In the rows, zero is written as 128.
Turns in one plane each, and the order they were made in; the first pair answered:
turn z577:
121, 127, 149, 121, 120, 97, 114, 142, 133, 175, 100, 125, 126, 123, 103  ->  115, 121, 143, 120, 112, 109, 103, 144, 133, 158, 101, 108, 103, 120, 104
150, 150, 148, 114, 95, 146, 131, 114, 131, 145, 125, 136, 138, 123, 130  ->  145, 147, 149, 113, 90, 151, 126, 114, 132, 140, 125, 127, 125, 121, 129
125, 178, 162, 129, 113, 141, 122, 127, 107, 123, 131, 122, 146, 110, 156  ->  124, 176, 160, 128, 109, 148, 117, 129, 107, 116, 132, 114, 132, 108, 157
116, 117, 118, 141, 113, 96, 118, 147, 159, 155, 116, 142, 127, 141, 102  ->  112, 116, 120, 140, 107, 99, 115, 147, 158, 155, 117, 135, 116, 140, 100
turn z43:
155, 95, 95, 136, 81, 123, 136, 113, 137, 137, 142, 123, 115, 137, 114  ->  114, 76, 103, 139, 133, 147, 113, 140, 120, 109, 135, 123, 94, 140, 131
132, 150, 135, 120, 105, 100, 100, 123, 130, 152, 122, 110, 130, 118, 133  ->  105, 139, 138, 127, 145, 117, 89, 138, 116, 126, 119, 115, 130, 118, 153
128, 135, 156, 111, 139, 132, 136, 125, 136, 150, 125, 129, 115, 145, 123  ->  123, 137, 155, 118, 156, 140, 140, 123, 129, 135, 127, 139, 134, 144, 138
125, 147, 145, 119, 112, 143, 110, 132, 121, 92, 113, 118, 124, 117, 131  ->  134, 156, 140, 123, 102, 140, 119, 121, 121, 96, 117, 123, 135, 115, 130
turn z814:
140, 109, 116, 118, 136, 114, 138, 98, 140, 140, 144, 145, 162, 142, 108  ->  130, 118, 133, 110, 137, 109, 130, 107, 138, 160, 137, 147, 158, 141, 106
122, 142, 152, 108, 130, 97, 138, 149, 129, 188, 120, 157, 134, 134, 104  ->  120, 76, 88, 135, 145, 121, 144, 142, 137, 138, 133, 136, 106, 155, 96
135, 113, 124, 141, 143, 113, 126, 117, 128, 122, 122, 130, 138, 132, 145  ->  133, 128, 138, 134, 141, 108, 127, 121, 126, 132, 120, 135, 142, 127, 148

Between the rows of a pair lie 2 to 4 turns.
168, 125, 111, 138, 100, 121, 139, 124, 124, 107, 133, 145, 163, 141, 147  ->  128, 106, 120, 137, 146, 141, 114, 151, 113, 87, 124, 139, 135, 146, 158
z43 z43
119, 141, 143, 106, 82, 132, 124, 117, 120, 111, 138, 99, 104, 107, 139  ->  101, 139, 155, 108, 119, 141, 120, 131, 107, 99, 132, 112, 112, 108, 156
z43 z814
72, 90, 124, 136, 224, 124, 111, 153, 118, 120, 117, 156, 125, 143, 138  ->  123, 69, 69, 156, 191, 112, 155, 114, 134, 117, 138, 163, 164, 153, 117
z43 z814 z43 z814
103, 139, 152, 137, 129, 117, 142, 158, 143, 137, 125, 132, 123, 149, 123  ->  119, 147, 144, 136, 102, 111, 151, 145, 150, 139, 130, 128, 127, 145, 117
z577 z43 z43
133, 130, 124, 111, 76, 140, 124, 117, 150, 114, 120, 92, 91, 120, 113  ->  122, 135, 135, 108, 86, 143, 112, 127, 146, 111, 116, 92, 86, 117, 120
z814 z43 z43 z43
119, 136, 139, 117, 125, 115, 128, 125, 127, 160, 123, 147, 121, 145, 106  ->  133, 116, 106, 139, 133, 127, 147, 111, 123, 126, 136, 150, 148, 146, 117
z43 z43 z814 z814
123, 165, 143, 123, 128, 128, 134, 142, 98, 94, 121, 102, 140, 112, 150  ->  149, 157, 128, 118, 90, 104, 150, 123, 122, 134, 124, 98, 137, 122, 114
z43 z814 z43 z43
92, 142, 160, 118, 135, 158, 105, 143, 111, 105, 116, 118, 95, 116, 152  ->  151, 151, 117, 136, 79, 148, 146, 100, 123, 99, 139, 119, 141, 116, 142
z814 z43
100, 134, 141, 117, 133, 116, 108, 128, 109, 141, 133, 135, 114, 109, 131  ->  131, 124, 105, 136, 118, 113, 135, 105, 118, 128, 147, 142, 146, 112, 128
z814 z43 z577
79, 168, 217, 101, 134, 131, 114, 161, 86, 145, 131, 128, 74, 117, 137  ->  153, 175, 182, 110, 75, 86, 168, 112, 113, 197, 147, 148, 130, 128, 97
z814 z577 z43 z814
113, 92, 98, 154, 136, 112, 142, 124, 140, 116, 126, 139, 112, 141, 109  ->  135, 148, 127, 144, 113, 97, 154, 113, 128, 137, 127, 160, 158, 123, 125
z43 z814
147, 144, 137, 123, 102, 94, 134, 114, 139, 166, 124, 132, 135, 120, 106  ->  154, 118, 107, 144, 122, 100, 150, 105, 139, 144, 133, 142, 156, 131, 110
z814 z43 z43
109, 130, 153, 112, 177, 129, 131, 135, 109, 117, 140, 159, 172, 141, 154  ->  155, 137, 131, 104, 107, 99, 153, 102, 140, 160, 146, 147, 173, 144, 112
z814 z43
153, 108, 107, 160, 126, 125, 148, 91, 131, 129, 134, 151, 156, 138, 111  ->  156, 108, 107, 152, 109, 120, 144, 86, 138, 144, 133, 143, 141, 139, 100
z43 z43 z43
174, 112, 101, 137, 102, 131, 128, 115, 135, 130, 128, 113, 107, 128, 109  ->  125, 120, 137, 131, 154, 152, 97, 147, 110, 109, 113, 119, 93, 119, 141
z814 z577 z43
143, 183, 162, 100, 66, 126, 132, 118, 128, 138, 113, 128, 124, 132, 133  ->  114, 132, 141, 100, 85, 142, 110, 133, 136, 118, 108, 99, 65, 148, 119
z577 z814
